128 stands for zero in the data rows.
Here is a table of points, one per row:
[153 119 125 123 137 129 104 66 90 114 112 195 171 159 171 160 88 143 146 147 157 155 175 157
 141 148 190 159 152 133 135 188 177 76 109 79 72 106 101 136 88 125 88 95 134 158 123 177]
[59 103 103 77 104 149 146 117 117 113 117 161 96 111 83 93 88 87 74 100 93 91 130 95
 113 177 110 104 160 161 126 156 185 141 122 137 128 148 131 116 153 130 201 162 167 182 246 180]
[108 153 61 109 145 171 101 142 180 136 110 110 105 131 126 79 136 160 126 164 164 91 163 159
 115 97 73 138 151 130 119 162 166 148 108 92 157 98 161 171 177 108 121 127 66 132 78 144]
[155 127 136 145 134 141 140 94 140 18 119 81 134 92 163 108 155 67 95 157 160 128 147 109
 126 128 114 114 96 62 91 72 101 87 77 143 143 140 110 100 132 171 142 102 101 127 142 171]
[129 167 144 107 194 167 136 167 183 145 213 199 152 209 144 134 141 121 131 111 107 167 129 141
 141 143 149 139 110 112 116 49 76 141 132 140 119 91 126 139 156 91 141 125 132 166 159 183]
[138 122 123 163 65 150 98 64 82 153 137 160 111 122 137 144 141 148 174 122 150 120 125 93
 134 112 114 105 97 82 125 112 127 156 118 142 175 62 224 79 129 128 116 184 139 145 148 176]
[151 67 138 66 139 146 145 155 91 192 97 153 118 122 153 89 160 113 96 185 118 181 117 118
 115 129 100 172 98 120 122 90 166 137 181 97 93 152 145 82 140 152 107 143 111 77 115 132]
[142 128 104 95 126 153 149 62 179 174 126 85 146 120 94 165 165 113 99 120 132 129 135 122
 118 154 153 109 107 94 113 149 132 112 191 122 146 173 153 119 68 63 131 117 136 170 86 115]
[71 108 97 141 106 139 82 119 133 119 126 106 139 137 126 130 204 160 156 165 149 148 158 148
 158 195 128 176 151 168 115 101 63 78 74 50 76 73 92 80 110 128 154 159 155 145 145 72]
[156 103 107 62 181 153 115 162 163 67 136 127 112 93 145 106 129 160 176 128 107 121 172 141
 169 86 154 106 132 119 114 137 164 137 148 145 151 103 148 100 61 117 103 104 174 102 170 77]
[111 144 182 107 50 116 104 114 187 114 167 121 121 147 144 111 133 110 96 136 136 142 121 129
 147 80 152 125 106 141 123 138 138 108 113 143 57 172 178 170 143 113 85 185 117 118 156 64]
[115 105 161 120 152 63 129 146 116 153 142 123 125 165 116 146 164 123 50 115 141 157 205 71
 129 139 88 92 153 129 117 170 103 114 124 138 128 88 185 143 149 142 119 53 147 114 116 123]
[45 29 69 126 136 98 123 144 140 137 126 96 150 86 141 125 130 150 104 97 116 97 111 118
 122 60 158 153 117 117 126 116 90 134 134 137 114 152 126 174 139 156 95 165 187 179 140 227]
[106 110 124 116 117 88 142 105 192 113 133 175 103 91 126 136 107 125 156 76 149 162 126 155
 49 107 157 143 144 137 86 150 86 121 170 121 135 120 133 100 146 156 204 123 128 68 91 120]
[193 161 144 116 148 152 127 97 102 150 64 105 80 81 72 84 83 84 116 39 123 150 135 132
 162 108 115 94 127 104 113 90 75 120 76 82 85 99 89 134 158 110 100 141 173 135 104 123]
[127 89 130 139 163 128 167 81 138 121 140 131 31 176 106 129 104 110 162 178 119 119 111 113
 124 132 150 158 88 207 117 158 96 169 82 147 160 159 121 96 138 129 65 99 134 136 104 124]
[110 119 127 146 142 140 85 86 87 103 203 81 172 99 66 77 106 66 137 141 99 98 136 143
 134 125 149 144 121 162 182 138 142 143 174 127 93 113 143 126 132 84 138 93 106 64 104 143]
[157 141 142 140 165 189 181 137 81 103 115 129 157 142 98 130 190 193 168 133 177 131 116 83
 75 92 135 74 150 169 148 125 142 75 114 185 91 149 126 143 163 113 150 155 169 109 115 127]
[168 87 120 134 134 86 175 164 103 106 156 73 88 119 186 144 118 160 113 142 158 153 89 159
 142 186 143 112 159 104 153 166 125 174 104 103 95 100 117 113 106 36 152 152 126 102 130 160]
[126 159 101 149 93 131 159 143 117 101 139 128 189 147 153 188 96 124 133 121 146 139 175 90
 144 110 123 102 85 162 71 108 144 185 162 61 142 157 106 125 194 112 124 153 145 108 117 109]
[92 172 138 160 95 110 113 130 138 174 120 96 113 126 168 93 116 95 159 161 167 138 151 131
 81 142 124 129 203 153 90 73 177 166 140 182 113 123 93 107 79 106 94 92 176 126 120 143]
[151 146 102 123 117 111 117 149 64 142 168 151 104 108 185 122 180 78 132 71 119 97 92 132
 174 112 133 151 150 169 41 164 139 63 143 149 169 126 122 156 144 115 127 133 92 125 117 116]
[184 205 86 145 133 60 86 110 133 84 62 136 140 155 150 96 121 143 104 148 126 111 91 105
 126 134 79 155 80 150 154 153 92 119 185 144 138 129 140 137 120 120 129 153 196 133 168 144]
[153 100 113 76 101 132 96 151 142 159 132 56 157 193 156 169 95 68 161 123 140 155 89 136
 123 85 114 115 135 140 185 158 144 102 124 144 152 100 113 103 156 197 180 150 160 171 124 121]
[205 121 164 118 117 136 19 146 160 135 135 143 133 84 117 190 124 143 95 154 96 88 114 71
 81 158 171 152 156 142 129 110 137 139 85 132 167 136 104 152 158 115 134 145 137 103 115 124]
[117 136 80 104 99 151 157 133 117 150 127 140 82 124 154 195 140 112 127 112 112 90 164 148
 113 161 109 123 52 145 179 76 136 120 125 149 107 104 111 206 82 157 145 122 121 69 118 122]
[117 139 89 127 99 183 142 129 99 128 118 138 162 125 114 142 118 120 93 166 93 168 82 203
 97 153 141 90 177 117 113 152 67 135 128 132 172 133 159 160 139 165 67 109 133 76 157 115]
[110 161 171 182 179 189 142 120 131 114 98 88 102 87 176 144 116 143 128 108 128 146 144 133
 181 184 158 202 159 132 155 157 143 178 173 172 116 148 188 160 180 197 162 145 146 144 105 95]
[102 149 85 189 114 124 120 189 125 112 118 170 83 98 110 143 157 76 144 166 81 192 180 118
 126 92 143 114 146 91 197 171 123 121 153 145 134 142 81 100 133 92 113 139 114 150 108 120]
[101 72 151 148 193 127 93 118 138 147 72 147 152 103 119 160 111 103 137 149 185 131 105 136
 170 128 106 65 134 172 123 121 103 161 173 157 125 106 99 142 104 112 117 143 52 126 171 95]
[117 157 148 189 170 188 168 158 174 156 151 149 165 133 178 148 123 114 101 87 77 60 54 64
 70 87 71 126 126 104 124 161 122 132 99 86 69 87 110 71 79 123 92 104 115 120 133 103]
[106 177 149 126 144 101 114 152 81 120 109 75 71 121 103 156 44 178 131 175 93 121 121 127
 96 109 150 100 85 97 59 94 124 60 147 130 83 92 142 116 128 138 143 134 87 159 139 134]
[177 141 190 213 159 163 186 194 174 191 160 128 135 104 88 85 98 109 117 159 156 122 156 171
 141 134 132 126 96 138 112 136 128 67 118 88 172 142 136 145 96 154 157 169 156 142 157 168]
[95 118 123 152 118 141 105 156 119 156 77 117 121 192 110 144 114 143 146 116 127 109 107 128
 190 91 154 152 142 82 117 114 128 122 102 110 144 191 149 129 125 92 170 54 146 52 163 121]
[158 129 173 146 138 137 79 90 70 75 150 107 79 159 117 139 169 150 117 113 119 153 108 160
 64 73 67 140 142 117 132 106 135 163 168 77 149 170 116 168 106 140 157 122 136 179 166 129]
[133 113 152 81 80 134 180 121 98 130 152 174 139 125 140 106 70 132 142 173 162 82 140 81
 145 102 105 163 182 84 150 119 51 135 142 142 144 129 114 177 103 115 161 127 120 152 100 81]
[133 111 106 141 121 117 114 166 121 135 122 121 125 166 140 68 128 129 146 77 183 77 137 120
 73 190 196 103 102 83 170 122 120 121 163 123 139 145 124 122 167 144 87 99 84 135 158 87]
[118 127 98 125 154 67 158 156 106 106 105 134 176 126 104 108 117 80 134 108 107 156 103 111
 99 144 157 151 141 145 137 87 166 146 69 100 162 123 213 167 89 134 136 158 112 160 94 67]
[64 146 166 92 142 147 91 116 101 136 118 127 140 164 171 77 128 158 95 112 86 130 135 124
 141 143 147 71 98 128 132 151 108 144 103 137 179 167 94 99 92 135 156 175 114 109 40 126]
[114 196 157 73 140 103 149 137 123 119 125 107 122 131 86 182 150 133 143 94 160 98 153 136
 154 133 130 170 195 145 175 120 125 131 136 103 134 158 121 66 96 153 61 159 76 102 144 180]
[126 76 140 138 136 109 157 89 141 139 136 102 160 146 125 125 99 154 163 98 66 153 162 139
 108 158 66 177 129 94 125 123 161 80 118 177 164 128 94 135 173 82 85 159 105 103 146 100]
[106 138 179 118 103 116 167 131 105 124 102 127 149 114 99 133 167 156 67 126 159 114 127 189
 128 91 172 180 78 135 139 152 166 166 120 151 172 49 69 98 138 101 119 100 135 143 140 103]
[159 87 121 145 79 142 113 188 145 69 103 158 150 177 55 125 119 130 118 103 124 113 124 155
 148 154 90 154 125 121 82 135 138 156 138 193 74 126 132 118 90 149 123 131 108 133 57 149]
[131 121 130 152 129 74 160 79 160 124 151 145 112 163 104 118 164 146 133 162 89 86 77 116
 181 141 142 68 166 92 132 110 182 123 168 93 130 91 86 158 156 201 124 147 160 113 96 116]
[134 154 53 134 156 100 97 105 123 180 212 142 130 99 87 132 110 172 101 119 184 176 109 105
 144 137 110 139 103 96 118 145 146 146 90 162 120 173 97 126 104 172 141 122 112 116 138 95]
[84 124 153 109 112 123 119 153 141 102 147 165 124 72 136 148 99 148 146 122 151 129 69 157
 157 166 61 106 109 135 177 98 150 74 129 112 149 164 153 107 160 99 101 58 156 156 77 123]
[148 129 126 140 63 140 156 118 168 126 108 99 125 110 137 88 130 177 141 105 99 200 108 71
 162 120 147 129 125 200 159 122 132 131 133 122 142 107 106 141 95 126 131 61 48 139 149 168]
[185 124 115 155 122 82 139 94 130 165 118 166 154 126 171 126 138 151 109 130 79 79 169 201
 127 93 131 95 149 163 150 85 118 142 97 145 94 172 164 86 154 136 179 105 100 155 129 110]
[133 162 179 87 129 81 130 132 128 145 102 123 166 92 121 136 189 115 237 158 101 119 124 126
 111 149 105 108 84 85 101 180 113 172 91 121 100 155 126 172 142 141 147 116 128 145 156 170]
These points spread out most along one direction. Take the direction at right angles to it along which they spread out most. Go by this last direction. How far along it is each point below, from 0 to 99? The average is 50, and the first point in the table lies past the average. One standard deviation of the points above along it is 16.
[131 121 130 152 129 74 160 79 160 124 151 145 112 163 104 118 164 146 133 162 89 86 77 116
 181 141 142 68 166 92 132 110 182 123 168 93 130 91 86 158 156 201 124 147 160 113 96 116] ~ 47
[117 139 89 127 99 183 142 129 99 128 118 138 162 125 114 142 118 120 93 166 93 168 82 203
 97 153 141 90 177 117 113 152 67 135 128 132 172 133 159 160 139 165 67 109 133 76 157 115] ~ 40
[126 159 101 149 93 131 159 143 117 101 139 128 189 147 153 188 96 124 133 121 146 139 175 90
 144 110 123 102 85 162 71 108 144 185 162 61 142 157 106 125 194 112 124 153 145 108 117 109] ~ 53
[101 72 151 148 193 127 93 118 138 147 72 147 152 103 119 160 111 103 137 149 185 131 105 136
 170 128 106 65 134 172 123 121 103 161 173 157 125 106 99 142 104 112 117 143 52 126 171 95] ~ 47
[133 162 179 87 129 81 130 132 128 145 102 123 166 92 121 136 189 115 237 158 101 119 124 126
 111 149 105 108 84 85 101 180 113 172 91 121 100 155 126 172 142 141 147 116 128 145 156 170] ~ 57
[184 205 86 145 133 60 86 110 133 84 62 136 140 155 150 96 121 143 104 148 126 111 91 105
 126 134 79 155 80 150 154 153 92 119 185 144 138 129 140 137 120 120 129 153 196 133 168 144] ~ 46
[106 177 149 126 144 101 114 152 81 120 109 75 71 121 103 156 44 178 131 175 93 121 121 127
 96 109 150 100 85 97 59 94 124 60 147 130 83 92 142 116 128 138 143 134 87 159 139 134] ~ 71
[84 124 153 109 112 123 119 153 141 102 147 165 124 72 136 148 99 148 146 122 151 129 69 157
 157 166 61 106 109 135 177 98 150 74 129 112 149 164 153 107 160 99 101 58 156 156 77 123] ~ 47
[193 161 144 116 148 152 127 97 102 150 64 105 80 81 72 84 83 84 116 39 123 150 135 132
 162 108 115 94 127 104 113 90 75 120 76 82 85 99 89 134 158 110 100 141 173 135 104 123] ~ 81
[106 138 179 118 103 116 167 131 105 124 102 127 149 114 99 133 167 156 67 126 159 114 127 189
 128 91 172 180 78 135 139 152 166 166 120 151 172 49 69 98 138 101 119 100 135 143 140 103] ~ 49
[168 87 120 134 134 86 175 164 103 106 156 73 88 119 186 144 118 160 113 142 158 153 89 159
 142 186 143 112 159 104 153 166 125 174 104 103 95 100 117 113 106 36 152 152 126 102 130 160] ~ 56
[151 67 138 66 139 146 145 155 91 192 97 153 118 122 153 89 160 113 96 185 118 181 117 118
 115 129 100 172 98 120 122 90 166 137 181 97 93 152 145 82 140 152 107 143 111 77 115 132] ~ 46
